Each path below is one point turned by a fixed rotation once a step. After each direction that follows a path, write how fast that rotation turns it, in degrees a step (0 if it stays still).
Each turn is a multiple of 5 degrees from 10 to 175, or 0.
Each row of a path follows its step; steps can be skipped.
path 1
step 0: [-26  16  -5  28  -6 -21 -12  14  19  12 -11  12  13   6 -13  -8   6 -12
  -1   9  -9  25   5   9  21   7  -4   6  -2  -3   7  -8  -6  -9   1  15
 -12  18]
step 1: [-12  24   3 -10 -10 -12 -13  15  -6  18  -6   1  -1   5   0 -25 -15   4
 -14  -2  -9  23  20 -12  15  11   6   1  20   9  -5   4  11  26   5   8
   6 -13]
step 2: [  5  -4   5   8 -17  14 -14  -8   2  14 -13   0  -5   0 -17 -15   1   9
  12  -3 -27   7  -1  12  -1   7  10   4  12  31 -17  30 -12  13  21  -9
  -3  -8]
step 3: [  2  -2   8  -5 -12   2 -32   7   9 -21  -3  -5  -4 -12   1 -27  14 -12
   3  10  -8   0  -1  15 -12  25  -8  -3  -6   4   1  -3 -10  -1  25  14
 -33   2]
step 4: [-12  12   9 -22 -10  27 -18  -1  16  -5   9  -9 -16  -2  -3   1   9   3
  -1 -14   2  -2  11   6  13  22 -23 -15  24 -21  -1   1 -10  16  -8  12
  -2  -9]
step 5: [ -7 -30 -13   8  -7  10 -18   8   9  -7   5  11  -1  32 -10   7 -10   0
   4  -3 -10 -19 -10  16   9  -4 -12 -11  20  -6   4   7 -16  14  13  11
  17 -18]
step 6: [ -8 -16 -26  10  20   3 -13  19  10 -14  -3  26  -8 -20  -4  -7 -20  -4
  -1  -6   7 -11  -7 -12 -11  23  15 -13   6  -7  11   1 -16   9  14  10
   0   8]
step 7: [ -1 -12  12  -4   0   9   8 -10   9  -5 -11  11 -24   8  -5  14 -11  -3
   1 -35  14   0  13 -17  17  33   7  -3 -14   1  17   4  13   9  13   8
   5  10]
step 8: [  0 -18  12   8 -25  -1  -1 -13  -4 -13  -1 -30 -10   9   6   8 -16 -18
  -8  -4  -4   1  -7  -8   8  -2  22   0 -18 -10  12   5 -21   7  16  10
  30  -2]
step 9: [ 15  -1 -17 -16 -18   2   6   3  -1   0 -14 -12  11  -9   8   6  -2  -9
  -7  -1  32  10 -33   4  -7  10   8   1  12   0  10  -2 -27  11   8  -2
   7  28]
step 10: [  8 -12  -2 -27   3 -14   6 -22   6  11  -6   2 -26   7  10  13  -3 -28
  10   5  19   9  -6  -9 -10  -6 -23   0   7  20  15   4  -3  16 -11  13
  -5  10]
Directions:
[-8 -5  2 -3  0 -4 -2 -5  1 -2 -4  1 -2 -2  3 -5  5 -3  8 -6 -6 -3 -5 -4
  2  2  1 -6 -3  0 -7 -7  5  0 -7  1 -3  9]	100
[ 3  2 -4  3 -4  6  4  0  2  3 -6  5  7  6 -6  6  8  4  4 -8  3  0 -3  7
  8  4 -3  2  0  4  1  1  1 -3  2 -3 -2  7]	155
[ -5  -3 -10   6  -1  -5 -11   0   1   0   1  -3   7  -4   3   4   0  -1
  -2   6   0  -2  -1   8  -2   3   3   2  -8  -2  -4   2  -2  -7   5  -1
   2   5]	125
[  2   6   2  -5   0   1 -10   0  -4   3   5  -7   3   1   5  -1   5  -7
   9   1   3   6  -5   1   3  -2   5   1   1  11   4   6   0   3  -2  -1
  -3   0]	45
path 2
step 0: [-21   0  -4   8   1 -22  -8  24 -16 -13 -14   7 -20   9   8   5  -2 -11
 -16   1   6  -4   1 -16  11  19   5 -15  -8 -17  15  -6  21  -5 -24 -13
   4   5]
step 1: [  2   3   9  -8   2 -20  -3   2   9  -1  -2   5 -11  13   4  11 -25   3
 -17 -13   6 -11   2  12 -39  23   6  -2  15  15   7   7   2 -27  11  -7
   1  -9]
step 2: [ 11 -27  25  -7 -13  -7   2   6  -9  -4  -4   3   6  -3 -12  -4  13 -14
 -20   2   8 -14 -10  -8   4  16  -9 -16  -4  20  19  29  -7  11 -13  -5
   3 -20]
step 3: [-13  11  -1  -9  19 -10 -14  -6   6  -6   2   1   9  15 -11  -4  -1 -20
 -21 -16  10 -28  -6   8  -9 -30   0 -23  -4   9 -10   5  -7   2  -4 -18
 -18   8]
step 4: [ -3 -13 -10   5  17 -11 -16   5 -26 -14  -1  35 -16   7  -3  20   4  -8
  -7  -4  11   1   1 -13  -3   9  -6 -19   3 -28   8  -1  -7  16   3 -10
   3  -9]
step 5: [ -3  -9  17  -7  11 -12   2  24 -24 -15   5   6   6   4  11 -10 -27  -2
  -8  -2  -3  -2   4  -4 -19  -8  14 -20  24  20  -2 -13  10 -19  16  -7
   5  -1]
step 6: [ 13 -27   5  -6  -8  -8 -14  12   1 -15  -7  -1  12   8 -30   6   5 -16
 -20 -20  -2   9   9  -8  -1  12   6   6 -14   8  12   7  16  -4  -3 -22
  21 -12]
step 7: [-18   8   2   2   1   0   2 -10  -4   2 -18   2  -8   7 -16  -3 -24  -7
  -3 -28  18  -1 -19 -14 -16 -25   0  -4   6  19   7  13 -12  -7 -14 -24
  -8  -7]
step 8: [-25   2  12  -6 -10   0  -6   2 -10 -13   1  10  -8   6   4  13   5 -23
 -21  12   6   3  -4 -11  -4  20 -14 -14 -11 -15  -6  -6   1  14   4 -33
 -18 -21]
step 9: [  3   4   9   6 -13 -35  -6  28  -1 -20 -11  17  -6   7  18  -2 -16   7
   5  -8 -15 -14   7   7 -17  -7   6 -20  -1   3   5   9  -8 -11   6 -18
 -13  10]
step 10: [ 13 -20  12 -11  -1 -11 -11   8 -11   7 -14  20  13   6 -17  -8  -2  17
 -20 -17  20 -17  20  -5  -1  30  -9  -8   0   2  -6  -4  14  -2 -12  -9
   1 -14]
Directions:
[ 1 -5 -2 -6 10  4  0  0  3 -1  4 11  0 -1  0  0  8  2 -8  5 -1 -5 -5  7
  1 -3  1 -2  5  3  6 -3 -5  0  0  4  6  4]	40
[  1  -5   6  -3   4   1   3   6  -1   8  -4  -3   2   2   4  -3   1   4
  -1 -11  -5  -3   1   1   0   8   8   6   5  -1   4   5   6  -2   6   2
   5  -1]	80
[ 7 -5 -3  1  5 -8 -3 -6  3 -2 -8  4 -3  7 -4  6 -3  2  9 -3 -4  4 -2  8
 -4  1 -1  6  1 -4 -1  2 -6 -2 -3  0 -1 -1]	130
[-3  6  2  5  2 -6  4  1  3  3  9 -4 -3 -2 -5 -4 -7  7  2 -3  0 -3 -3  8
 -5 -7  9 -2  3  3 -1 -2 -4  1  3 -5  0  1]	175
[ -6  -1   5  -5   7   4   3  -6  -2   1  -5  -2   2   5  -3  -4  -4  -1
   1   4   1  -5   1   8  -1   2  -1  -3  -1   1 -10  -9   9  -6  -5   0
  -2   0]	155
[ 3  6 -2 -2  2  6  1  0  4 -4 -6 -2  3  1 10  1 -6  0  2 -3 -6 -4 -2 -6
 -6 -8 -2 -6  4  3 -1  4 -5 -9 -1  2  1  7]	175
[ 9  2  7  7 -2 -1 -1  1  2 -7  0  0  1  0 -1 -3 -1  6 -3  2  2  3  9  3
 -6  2 -7  2 -1 12  2 -1  4 -1 -2  4  9 -1]	85
path 3
step 0: [  4  -6   8 -10   4  20  -2  -6  20  -6 -11 -16 -10  -2 -19  26  -3  -2
  27 -24  13   9 -13   9  -1  11  -3  11   1   8  13  10   4   7   2   4
  29   9]
step 1: [-18   5   1 -13 -30  -1  -2  -2  20   4 -16  -2  10  11 -15  11   4  -1
  -3 -15   0   1 -13  -7 -22  -5 -11  -1   5  23   1 -11   7  36   3  -2
   6  11]
step 2: [ 13 -22   9 -21 -21   9   4  -6 -10  -8   9   3   5  24  -3  -6   2  25
  -6  -7  11  -8   7  -5 -19  -6 -16   0  -7   4 -19 -17   8  11  16 -23
   1   0]
step 3: [ 14   2 -15  -3  -9  -5   1   1 -23  -6   5  13   5  11   5  10   7  -9
  -7 -37  20  -5   9  -5  19  -7 -15  12 -32  -3 -17   3  -2  -3   4 -17
  -3  -2]
step 4: [ 20  18  -2  -8  -7 -10   2 -10  12 -28   2  -2   7   2   0 -11   2 -17
  10 -13   9  10  -5  -4  15  -3  25   7 -22 -15   8   2 -12   3  -2 -22
  25   6]
step 5: [-21 -15  10   7  -5  -7  16 -11   4 -16  -8 -20  -3   9   0 -12  -6  -9
  -4 -17  -9  13 -18  -5  11   7   4   2   3   4   1  27   1   6   5  -9
  37  18]
step 6: [-18 -27   3  -2 -15  -2  23   6  13  -2  -6   2 -12  23   0 -19  11 -17
   7  10  14  -1 -29   3  10   6 -13  12  13   3 -11 -12   2  26  -4  -1
   0   2]
step 7: [  8 -40  -3  -1  11  12 -18   6  10  -9   6   5   5   7 -15   1   0  -7
  11   0  28 -18 -10  12 -16  -3 -18  30  -4   3 -11   2  -8   4  12  -4
   1   6]
step 8: [ 28   5 -15  -9  -7  -7 -14  13   9   5  -4  -6 -10   6 -16  20   8   1
  13 -35  19   6 -18   5  -8  -9  -2   3 -14  16   2   2 -10   7  18  11
  -3  13]
step 9: [  1  18   6  -2 -26   3   3  -1  20  -8  -5  10   7   6 -11  -3   8  12
  10 -23   4  24   2 -13 -30 -15  -4  -9  -6  -5  12   5   2  10  19 -19
  17   0]
step 10: [ -5  -5  17   3 -19  13  31 -25 -14   3  -4  -2   3  20  -3   9  -5  14
   6 -18   7  14   4 -10   5  -5 -14  -1 -11  -1 -17  -7  15   5  -9 -20
  17  14]
Directions:
[ 2  9 -1 -1 -7  2  1 -5 -4 -2  5  3 -5 -4 -2 10 -3  7 -1 -1  2 -6  7 -2
 -2 -3 -4 -1  1  4  5 -3  7  6  1 -6  0  2]	45
[  2 -10   8   1  -5  -2   2   3   0   4   3   4   1   0   0   0   0  -3
   3   1  -5 -14   3  -5   2  -1   0  -1   3   6  -9  -3  -5  -1   1  -4
  -7   3]	80
[-4  2  3  0  8  6  1  6 -9 -3  1  4  0  5 -1 -3 -3  1 -7  5  4 -2 -3  3
 -1 -6  5  6 -4  6 -6 -6  4  5  6  3 -2  2]	80
[-2  3 -3 -9 -7  8  0 -3 -4  3 -9  1 10  2  2  2 -2  5 -2 -4 -3 -1  4 -5
  3  6  6 -1 -4 -3 -6 -4 -1 -5  3 -1  1 -5]	45
[-6 -2 -6  4  0  0 10  4 -4  3  3 -3 -2  1  6 -6  5  6  2  1 -3  1 -6 -3
 -6  3 -6 -5  0  1  2 -4  3 -4  7 -9  0 -4]	95
[  2  -2  -1  -6  -2   3   0  -4  -3   3   0  -4   2   1  -5  -3  -5  -6
  -3  10   2   5  -3 -11   3  -9 -10  -3   4   1  -2   3   5  -2  -1   0
   0  -3]	85
path 4
step 0: [ -2  -4 -14  10 -19 -17  11   1   1   5   5   8  27   0 -12   1 -10   7
 -36 -22  16  -7 -19  -9  -6  -4   9  11  12  -5  11   6  -1  10  13  20
 -30  -9]
step 1: [  4 -18 -10  22 -26   0 -14   0  21   3  -3   1  25  -4   7   4  -5  -4
  14  -4  -4  -1 -26  -2  -2  -5  -4   6   8  20  14  -5   0  39  -9   9
  16  12]
step 2: [ 15  15   1  16   3  -5   5  -3  -2  23   5   0  12 -27  12 -12 -21  19
 -14  -3  13   4 -22  12  -9  11 -19  16  -6  -4  14   7 -19  12  12 -15
  23  -7]
step 3: [  1 -30 -15  16   5  -4  -9   1   2   5 -19 -13   2 -19  14 -12  11   6
 -25 -14 -17   7 -22 -10   2   7  13 -10   8 -13   3 -19 -33   4   7 -15
  -1  -6]
step 4: [ -5 -11  13  23 -15 -10  18 -20   4   4  -6   6  -8  -8  -5  18   4   3
   4  -9 -13  -3 -22   2   9  24 -15  -1  17   8 -12  14 -39  -8  -7   6
  13  12]
step 5: [ 17 -13 -10  34 -19  -7  16 -14  -1  -9   0  -1 -11  -5   8  -3  -6  18
 -16  -8  18  17   6  -6 -24  20  19  -5   2  -2 -17  15   0   1  22  11
   2  -1]
step 6: [ -9 -15  -3  29  -7 -12 -15   1  -3  -7  -2  11   8   6  16  13   1  13
  17   0   5   8  -1   2  23  33  27  15   2 -22   8 -14  -4  16  -1  14
  14  10]
step 7: [ -2  15  -6  15  -8  11   1 -20   3  21  14   6  14  -6   7  15 -11   2
  -7  33  16   8   1 -12  -9  16  -4  10  28 -23  -6  -6 -18   1  -9   8
   9 -20]
step 8: [ -2  -8  -6  -1  -8  11 -11  -5   8  -1 -18  21  11  20   7  -7  19   7
 -23  14  20   4 -25  -2 -10  12  12  15  18   3 -11 -22 -12   3  29  -8
 -14   6]
step 9: [  4  -5  -3  21  -3  -7  -1 -29  -1  12  11 -13   2  19  30  31   8   6
   4   6   6 -16 -27   5  10  -5 -14  15  -1  12 -14 -10  -7   9  -1  -7
 -10  18]
step 10: [  7   5  -5  10  -4  -9 -19   1  -8  18  25  -9  -3 -10   1  -2 -19   2
 -17   9  13   0   8  -8  -6   6  14   5 -12  19 -37  -3 -27  14  24 -10
   7  12]
Directions:
[ 4 -3 -7 -2 -4  7 -6  2  4 -3 -3 -3 -2 -1  0 -4  0 -1  1  6 -5  3  3 -6
 -3 -2 11 -8  2  9 -3 -4 -1  6  0 -2  4 -1]	160
[  3  -5  -8   4   2  -2   4  -1   2  -6  -5   0   1  -3   1  -8  -4  -5
  -1  -5  -2   5  -2   3   6   8  -9  -3   1   3   6   4  -2   1  -1   3
   4 -10]	25
[  6   8   0   3   1  -2   4   6   4   0   1   6  -3   3   5 -10  -4   6
  -5   0   0  -5  -1   0  -3   7   2  -6   2   0   4  -5   4  -5   4  -2
  -6   4]	130
[ -3  -7   0  -4   7  -1  -1  -3   8   6   5  -8 -11   1   1  -1   0  -2
  -2  -4  -3  -1  -1   4   0   5  -1  -2   0   0  -3   7  -5   1   4  -9
  -1   6]	55
